In the data rows, the value 128 means zero.
Here are some points:
[ 89  95 120 111 133 132 117 147 126 100]
[139 145 133 136 135 104 166 118 200 132]
[ 95  97 140 114  59 171   0 169  72  73]
[126 142 156 136 149 105 137 122 133 128]
[170 172 155 173 167  67 140 108 137 179]
[120 131 127 164 146 111 158 117 163 128]
[103 106 172  86  66 176   0 162  33  81]
[106 116 167 125  95 130  46 151  98  92]
[ 98 134 111  99  99 131  84 124  86 147]
[153 128  93 160 160 102 231 110 215 138]
[122 121 129 175 154  93 164 124 192 129]
[116 120 127 124 103 170  61 138  85  76]
[169 146 128 131 186 117 240 103 152 172]
[137 157 137 141 128 111 145  93 105 151]
[137 135  95 181 150  98 246  60 201 157]
[149 160 172 146  86  99  92 132 115 103]
[129 135  96  94  86 156  91  94 119 125]
[162 168 109 165 179  94 255  85 174 160]
[126 108 154  76  79 163  17 149  68  61]
[155 179  65 127 190 143 255 108 181 197]
[155 128 139 143 162 117 171 164 164 147]
[106 109 138 119  50 131   0 175  69  77]
[173 154  89 165 190  93 255  81 175 200]
[128 127 115 161 106 135 134 138 118 124]
[ 90 153 133 142 128 139  71 161 145 116]
[136 113 160  99 113 138 160 106 120 122]
[163 116 145 158 158  83 223  97 121 145]
[116 121 172 127  93 152  42 157 102 104]
[101 126 142  95  71 158   0 165  97  46]
[104 119 172 108  68 150   0 149  71  60]
[116 124  68 122 139 137 191 113 147 153]
[138 118  96 154 165  97 249 131 200 176]
[150 132 100 168 158  92 204 106 170 142]
[106  73 143  94  71 190   5 136  29  73]
Here are 31 more points, each followed by its number:
[105 125 141 142  89 121  38 146  96 141] 0
[148 145 105 157 211  92 255 101 192 209] 1
[ 96  87  91 113 150 135 195 127 127 148] 2
[101 130 121 115  99 134  88 116  93 100] 3
[142 127 188  78  88 174  52 147  44  91] 4
[ 53  43 111  76  85 181  40 182  45  83] 5
[150 146 159 127 149 116 197 105 125 162] 6
[116 102 152  90  97 158  50 138  85 104] 7
[ 96 138 110 123 107 131  41 125 121 127] 8
[149 172 149 171 144  85  89 124 122 160] 9
[110 138 181 135  88 126   0 165  68  82] 10
[ 89 117 105 131 152 101 155 142 145 123] 11
[110 122 149  79  91 173  54 180  93  59] 12
[103 103 190  81  60 174   0 170  74  44] 13
[ 96 114 140 102  55 179  23 144  52  98] 14
[103 121 105 115  86 161   4 149  80  85] 15
[125 112 107 159 188  92 219 127 173 158] 16
[101 102 174  95  62 169   0 171  62  80] 17
[159 153 138 194 189  56 240  92 186 179] 18
[170 148 153 121 153 122 175  97 101 166] 19
[ 58  75 172  66  57 177   0 183  33  42] 20
[ 90 112  91 142  95 138 119  94 151  88] 21
[149 150 120 111 145 126 136 119 163 167] 22
[129 117 155 125 127 123 122 135 101 112] 23
[112  90 108  99 109 184  85 143  85 116] 24
[115 139  80 161 147 107 197  77 211 148] 25
[150 110 106 164 146 107 200 104 115 152] 26
[ 83 112 155  98  68 202   0 193  50  35] 27
[112 119 111 140 100 123 113 108 163  97] 28
[119 110 118 145 164 110 163 142 154 143] 29
[144 165  91 136 133 120 197  89 135 169] 30
Which three of these numbered points are nearest to each point below, ignoring the direction in which the first points spread most? Their numbers follow each, nearest first.
[115 125 146 120 116 145  54 132  94 134] > 1 7 17
[110 153  93 147 132 118 105 112 151 161] > 8 15 0
[122 131 140 115  86 145  38 154 127  72] > 28 13 17
[146 178  95 173 168  97 213 119 199 195] > 0 8 22
[109 115  97  84  61 170  37 115 103 102] > 30 15 14
[108 100 140  80  78 148  41 140  80  82] > 7 3 17
[109  76 137 121  84 154  41 166  24  88] > 26 23 16
[145 165 131 172 189  88 215 112 175 180] > 10 18 1
[103 109 131  77  68 183   4 148  45  71] > 14 3 7
[181 150 115 185 187  63 255  84 190 166] > 18 10 23
[156 155 130 115 137 138 132 123 166 153] > 22 7 17
[ 59  86 136  91  92 141   7 175  81  54] > 11 16 29
[139 124  71 110 144 165 189 125 123 181] > 24 14 2
[139 142  87 115 150 123 191 122 177 165] > 22 7 15
[159 171  75 173 220  76 255  57 206 255] > 8 0 22
[140 140 167 113 129 130 178 117 111 152] > 6 4 19
